Here are some points:
[ 0.19  0.46 -0.77 -0.26 -0.39  0.10 -1.79  0.09]
[ 0.04  0.75 -1.16  0.00 -0.25  0.35 -1.72  0.00]
[-0.93 -0.72 -1.72 -0.31  0.17 -0.63 -1.21 -0.29]
[-0.39  1.06 -0.80 -0.51 -0.08  0.18 -1.66  0.10]
[-0.39  1.11 -0.13 -0.40  1.17  0.69  1.06  1.08]
[ 0.74  0.59  0.29  0.72 -0.91 -0.61 -0.52  0.88]
[ 0.34  1.67 -0.79  0.12 -0.46  1.90 -0.04 -0.04]
[ 0.18  1.02 -0.20  0.47 -0.75  1.15  0.14  0.21]
[ 0.12 -0.47  0.15 -0.12  0.62 -0.65 -0.05  0.52]
[-0.82 -1.41 -1.59 -2.35  0.89 -0.39 -1.11  0.77]
[ 0.18 -0.34  1.39  0.12  0.62  1.23  1.96  1.36]
[-0.69  0.49  0.00 -0.20  1.40  1.02  1.27  1.23]
[-0.03 -0.35  0.75  0.34  0.89 -0.81 -0.04  0.15]
[-0.49  1.35 -0.23 -0.32  1.25  1.26  1.44  1.26]
[ 1.52  0.49 -0.06 -2.34 -0.36  0.83 -0.38  0.71]
[ 0.34  0.19 -0.02  0.84 -1.19 -0.04 -0.24  1.14]
[-0.74  1.03 -0.11 -0.41  1.10  0.92  1.00  1.24]
[ 0.03 -0.48  0.19  0.61  0.75  0.21 -0.82 -0.68]
[-0.63  1.25  1.05  1.47  0.12 -0.93  0.50 -1.04]
[-0.23  0.92  0.53  1.77  0.64 -1.27  0.36 -0.64]
[-0.97 -1.36 -0.60 -0.97 -0.75  0.23  0.96 -1.78]
Here are 10 more points, each followed by its number:
[ 0.10 -0.68  0.71  0.19  0.47 -0.70  0.50 -0.07] 0
[ 1.69  0.38  0.10 -2.86 -0.78  1.27  0.04  1.07] 1
[ 0.26  0.98  1.38  1.86  0.51 -1.45  0.01 -1.00] 2
[ 0.63 -0.36  1.76  0.26  0.39  1.94  2.25  1.98] 3
[-0.31  0.94  1.26  1.94  1.02 -1.49  0.30 -1.16] 4
[-0.44  0.61 -1.02 -0.53 -0.12  0.55 -1.79 -0.22] 5
[ 1.04 -1.24  2.10  0.19  0.55 -0.14  1.45 -0.10] 6
[-0.24  0.89  1.03  1.93  0.17 -1.61  0.41 -1.01] 7
[-0.71 -1.45 -1.68 -1.72  0.05 -0.65 -0.93  0.58] 8
[ 0.26  0.57 -0.25  0.99  1.04 -2.28 -3.26  0.11] 9
Which of these numbered points is nearest to each point below by angle, seen from the average point of the first points? Its number follows each.
[ 0.76  0.61 -0.30 -1.09  0.72  0.27 -0.65  0.59] > 1
[ 0.49  0.58 -0.50  1.08  1.28 -1.85 -2.54  0.33] > 9
[0.80 0.16 1.63 0.69 0.35 1.53 1.85 1.70] > 3
[ 0.24  1.11 -0.63 -0.31  0.00  0.28 -1.26  0.17] > 5
[-0.33  1.14  0.86  1.82  0.47 -1.76  0.38 -1.22] > 7
[-0.58 -1.73 -1.88 -2.33  0.43 -0.32 -0.99  0.61] > 8
Here are 10 other points, each followed by its number:
[ 0.32 -0.35  0.20 -0.01  0.61 -0.49 -0.35  0.10] 0
[ 0.41 -0.82  0.97  0.11  0.26  1.16  1.79  1.57] 1
[-0.49  0.70  1.28  2.07  0.93 -1.28  1.15 -1.15] 2
[-0.33  0.70  0.95  1.83  0.43 -1.14  0.47 -1.56] 3
[ 0.22 -0.47  1.02  0.06  0.98  1.60  2.22  1.74] 4
[ 1.20 -1.08  0.18 -0.41 -1.20  0.18 -0.87 -0.39] 5
[ 0.26 -0.56  0.69  0.39  0.42 -0.53  0.11 -0.08] 6
[ 0.01  1.59 -0.67 -0.16 -0.32  1.49  0.30  0.09] 7
[ 0.07  0.80 -1.21 -0.46  0.21  0.58 -1.63 -0.31] 8
[ 0.14 -1.21  1.00 -0.21  0.88  1.62  2.07  1.92] 9
Which of these numbered points is nearest to each point below by angle, seen from the average point of the first points? Its number follows each.
[ 0.72  0.45 -0.89 -0.56  0.84  0.08 -1.25  0.12] > 8
[-0.40  1.13 -0.16 -0.20  1.37  0.62  0.69  0.63] > 4
[ 0.58  0.72 -0.44 -0.64  0.66  0.28 -1.12  0.53] > 8
[-1.19 -1.02 -2.72 -0.98 -0.12 -1.63 -2.62  0.06] > 8
[ 0.37  1.24  0.90  1.34 -0.11 -0.84  0.31 -0.87] > 3
[ 0.76 -1.97 -0.21 -0.23 -1.71  0.28 -0.30 -1.57] > 5
